Each row is where one point has got to under a steady rotation. How many ticks took it there?
The counts run from 0 to 335.
[ 0.39  0.78  0.91  0.99 -0.86  3.61 -2.78  3.52  0.39  4.00 -2.69 -0.52]
145
[ 0.72  1.65 -1.19 -0.10 -3.19  0.72  0.04  2.80  0.00  2.14 -5.48 -1.88]
100
[-1.39  0.83 -1.54 -1.56 -0.29  1.45 -0.06  0.79  5.31  1.63 -2.98  3.90]
91
[ 1.01  0.66 -2.52 -3.82 -4.31  1.53  2.62 -1.12 -1.18 -1.83 -1.52 -1.34]
56
[ 3.63  0.89 -1.24  1.03  2.43 -3.91 -1.13 -1.97  1.02  0.02 -0.40  2.78]
263
[ 1.53 -0.45 -3.07  0.59  2.67 -1.63  3.31  2.65 -3.91  1.78 -0.43  0.43]
227
[-2.91  4.11  1.32 -0.14 -1.21 -3.14 -1.09 -1.45  2.95  0.30  0.99 -2.92]
116
[-2.30  0.21 -1.56  2.44  3.21  1.43  0.64  3.69  1.27 -3.54  2.29  0.01]
129
[ 2.18 -0.12 -1.84 -0.69  0.19 -1.36  1.19 -1.58  5.29  0.52 -0.97  4.17]
40
[ 0.83 -1.52 -2.82  0.52  4.23  2.75  1.53  3.18 -2.21 -0.50  2.55 -0.85]
180
[-3.05 -1.43  0.37 -3.73 -1.18 -1.73 -4.21 -0.57 -0.85 -2.33  0.41 -2.07]
158
[-1.75  5.64  3.08 -1.17  0.39 -0.79 -2.23  0.84 -0.93 -1.93  0.97 -1.73]
114
[-0.91 -1.50 -3.68 -1.55  2.57  3.99  0.69  1.06  3.21 -1.34  2.83 -0.50]
133
[ 1.19 -2.24  3.33 -1.31  4.37 -2.31  1.74  2.39  0.22 -0.28  0.53  2.04]
220
[-5.61 -0.27  2.17  0.27  0.71 -1.60  2.25  0.47  3.85 -1.61  0.24 -1.92]
122
[-0.64 -1.97 -0.86  1.75 -0.86 -0.24  0.17 -1.51  2.30 -5.50  1.01  3.81]
306
[ 4.51 -2.24  1.76 -2.01  2.35 -0.04  3.61  0.93  0.82 -0.46 -1.66  1.48]
271
[-0.20 -2.06 -2.40 -3.10 -1.30  1.16  2.19 -1.42 -2.37  2.89  2.70  1.20]
234
[-0.33 -0.30 -0.12  0.60 -1.76  1.18 -1.81  0.76 -0.18  6.89  0.89 -0.15]
192
[-0.66 -0.51 -1.18 -1.91  0.23  4.26 -0.76  2.73  4.17  1.46  2.03  1.79]
138
[-2.34 -1.62 -2.07  3.05 -1.31 -1.55  0.34 -2.02  1.33 -3.84 -0.84  3.17]
305
[-1.76 -5.34  1.60 -0.86 -1.36 -1.51 -3.05 -1.06 -2.53 -1.58  0.67 -0.88]
204
[-0.61 -3.02  2.86  2.88 -1.47  0.66  1.19 -3.75  0.45 -3.72  0.14 -0.91]
26
[ 0.38 -1.40 -0.72 -3.72 -3.11  2.49  0.42  0.67  0.47 -1.00 -3.74 -3.71]
102
[ 2.95  2.41 -2.07  0.75  0.44 -1.32 -0.50 -0.01  2.90  0.33 -2.04  4.93]
314
[ 3.30  0.85 -4.40  0.18  0.67  0.61  2.16  0.71 -3.66  2.76  2.39  0.21]
232
[-2.95 -0.72  0.66  3.01 -0.35  1.07  1.91 -0.15  3.29 -5.80  0.56 -0.54]
77
[-2.76  3.09  2.05  2.72 -2.35 -2.22  2.02 -2.95  2.40  0.37 -0.81 -2.47]
70
[ 0.12 -0.34  0.52 -2.34 -1.16  3.04  0.19  1.95  5.46  0.62 -1.98  2.84]
92
[-2.27 -0.84  3.73  0.90 -2.05  0.08  1.96 -5.37 -0.65  1.47 -0.70  0.44]
20
[-1.55 -0.75  1.70 -3.29  0.05 -3.27 -3.05 -1.04  1.90 -1.38  2.77 -2.62]
163
[-0.77  0.17 -3.87 -0.22  0.41  0.74 -0.07 -1.49  5.56 -1.18  0.22  2.55]
86
[-0.90  1.26 -4.59  0.56  3.94  3.07 -1.54  1.96  0.60  1.02  0.87  1.66]
135
[ 4.90  0.65  0.02  1.44  1.92 -3.14 -2.30 -0.99  0.81 -2.10  1.12  3.35]
262
[ 1.14 -1.65  0.38 -1.52  3.94 -5.74  0.57 -0.84  1.43  1.89  0.44  0.43]
218
[-0.91 -2.56  1.37  3.63 -2.82 -1.07  1.48 -4.52  1.33 -1.34 -0.57 -1.16]
25
[-2.55  1.27  3.17  1.78 -1.88 -1.08  2.04 -3.59  3.28 -1.14 -0.09 -2.88]
71
[ 2.79  1.07 -2.39  4.05  0.92 -0.70 -1.69 -2.59  1.19 -3.76 -0.13  2.00]
33
[ 1.35  2.88  4.74  2.64 -2.25  2.26  0.84 -2.77 -1.06  0.16  2.05 -0.36]
292
[ 3.59 -0.69  1.17  0.06  0.65 -1.95 -2.04 -0.52  0.82 -3.23  2.40  3.55]
261
